0: [-0.6  0.7  1.2  1.1 -2.4  0.  -0.1  1.2  0.   1.5 -0.2  1.6  0.9  1.7]
1: [ 1.4  0.9 -0.2 -0.6  0.5  0.2 -0.4 -2.5 -0.6 -1.6  0.  -1.8 -1.   1.1]
2: [-0.1 -0.9 -0.9 -1.2 -0.2  0.2 -0.9 -0.5 -0.1  0.3 -0.3  1.7  0.  -1.6]
3: [-1.6 -1.2  1.4  1.3  0.1  0.2  0.3  2.1  0.5  0.9  3.1  1.9  1.6 -0.2]
4: [ 0.1  0.7  0.8  1.2  0.9  0.9 -1.  -1.7 -1.2 -1.4  0.2 -2.4 -0.6  0.1]
5: [ 0.5  1.5  1.   0.4  1.1 -1.5  0.  -1.2 -0.7 -1.2 -1.2 -0.6  0.4  1.4]
6: [ 0.6 -0.5 -1.6 -0.3  0.3  0.4  0.  -0.2 -0.2  0.1 -0.4 -2.1  0.3 -0.1]
7: [-0.1  0.3 -0.3 -0.6  0.8  0.8  0.   1.  -0.2 -0.9  1.  -0.9  0.3 -0.7]
8: [-1.1 -0.2  0.7  1.6 -1.  -0.5  0.9  1.7  0.2  1.8 -0.9  0.   0.8 -0.8]
9: [ 0.7  2.1  0.3  1.5  1.  -0.9  0.2 -2.7 -0.9 -3.3 -0.5 -0.9  0.7  0. ]
10: [-0.7 -0.7  0.1 -1.4  0.4 -0.6  1.   0.3  0.   0.3  1.3  1.3 -0.5  0.3]
11: [-0.6  0.3  0.2 -1.1 -0.3  0.3  0.3 -0.6 -0.1  1.7  1.2  0.7  1.  -0.4]
12: [ 1.2  0.3  0.9 -0.8  0.  -0.9 -1.2 -1.  -0.4  0.2 -3.  -3.1 -3.8  0.8]
13: [ 1.  -2.1 -0.2 -1.1  1.1  1.6 -0.5  0.   1.3 -1.8  1.1  0.9  1.2 -0.7]
14: [-0.3 -0.3 -0.6  0.2 -0.4 -0.7 -0.4 -1.5 -1.5  1.6 -2.8 -1.7 -2.7 -1.2]
15: [-0.4 -0.2  2.3 -0.4  0.   1.   0.6  0.9  0.1 -0.6  1.8  0.9  2.1  1.7]
16: [-0.9  0.1  0.4 -0.2 -0.6  0.5  1.1  1.2 -0.2  0.6 -1.   1.5  1.2  2.1]
17: [ 0.2  0.9  0.8  0.   1.5 -0.4 -0.9 -0.5 -0.7 -0.5 -0.5  0.1 -0.5  0.2]
18: [ 0.7 -0.5 -0.6 -0.2  0.  -0.1 -0.4  1.  -0.4  0.6  0.6 -1.5  0.7 -0.1]
19: [-0.9 -2.4 -0.2  0.8 -0.4  0.3  0.1  1.4  1.2  0.1  0.3  0.1 -1.6 -1.9]
20: [ 0.3 -0.5 -0.3  0.7 -0.2  0.  -0.2  0.1 -1.  -0.1  0.1 -1.4  0.1 -0.6]

[ 0.2  0.3 -0.1  0.6 -0.7  0.8  0.8  1.6  1.3  2.1 -0.1 -0.6  0.   0.3] 8 18 11
[-0.9  0.4 -2.1 -0.7  1.4  0.5  0.  -0.2  0.1 -1.1  2.1  1.2 -0.8 -1.8] 7 2 10
[-0.7  0.7  0.6  0.  -0.5 -0.7 -0.7  0.2 -0.7  0.5 -0.4 -1.4 -0.7  0. ] 20 17 18
[ 0.6 -0.8  0.6 -0.7 -1.6  0.4  0.1  0.2  0.5  0.4  0.6  0.3  0.3 -0.5] 11 18 20
[ 2.9  0.6  1.   0.1  1.1  0.3 -1.8  0.4  0.3 -0.5 -0.8 -1.3 -0.3  0.9] 17 18 1
[ 0.  -1.4 -1.1  0.  -0.8  1.4  1.1  0.3  1.1  0.1  1.6  0.   0.3 -0.5] 7 18 19
[-1.3 -0.9  0.4  1.3 -0.5 -0.3  0.8  2.3  0.8  0.5  0.5  2.1  1.2 -0.2] 3 8 16
[ 0.6  0.1  0.2 -1.4 -0.1 -0.3  1.4 -0.8  0.8 -1.4  0.9  2.   1.7  0.9] 10 15 11
[ 1.6 -0.2 -1.2 -0.6  0.2  0.1  0.4 -1.3  0.1  0.2  0.7  0.6  0.3 -0.6] 2 11 6
[-2.1  0.9 -2.   1.9  1.1 -0.1  1.  -0.1  0.3 -1.7  2.3  2.  -0.2 -0.3] 10 7 3
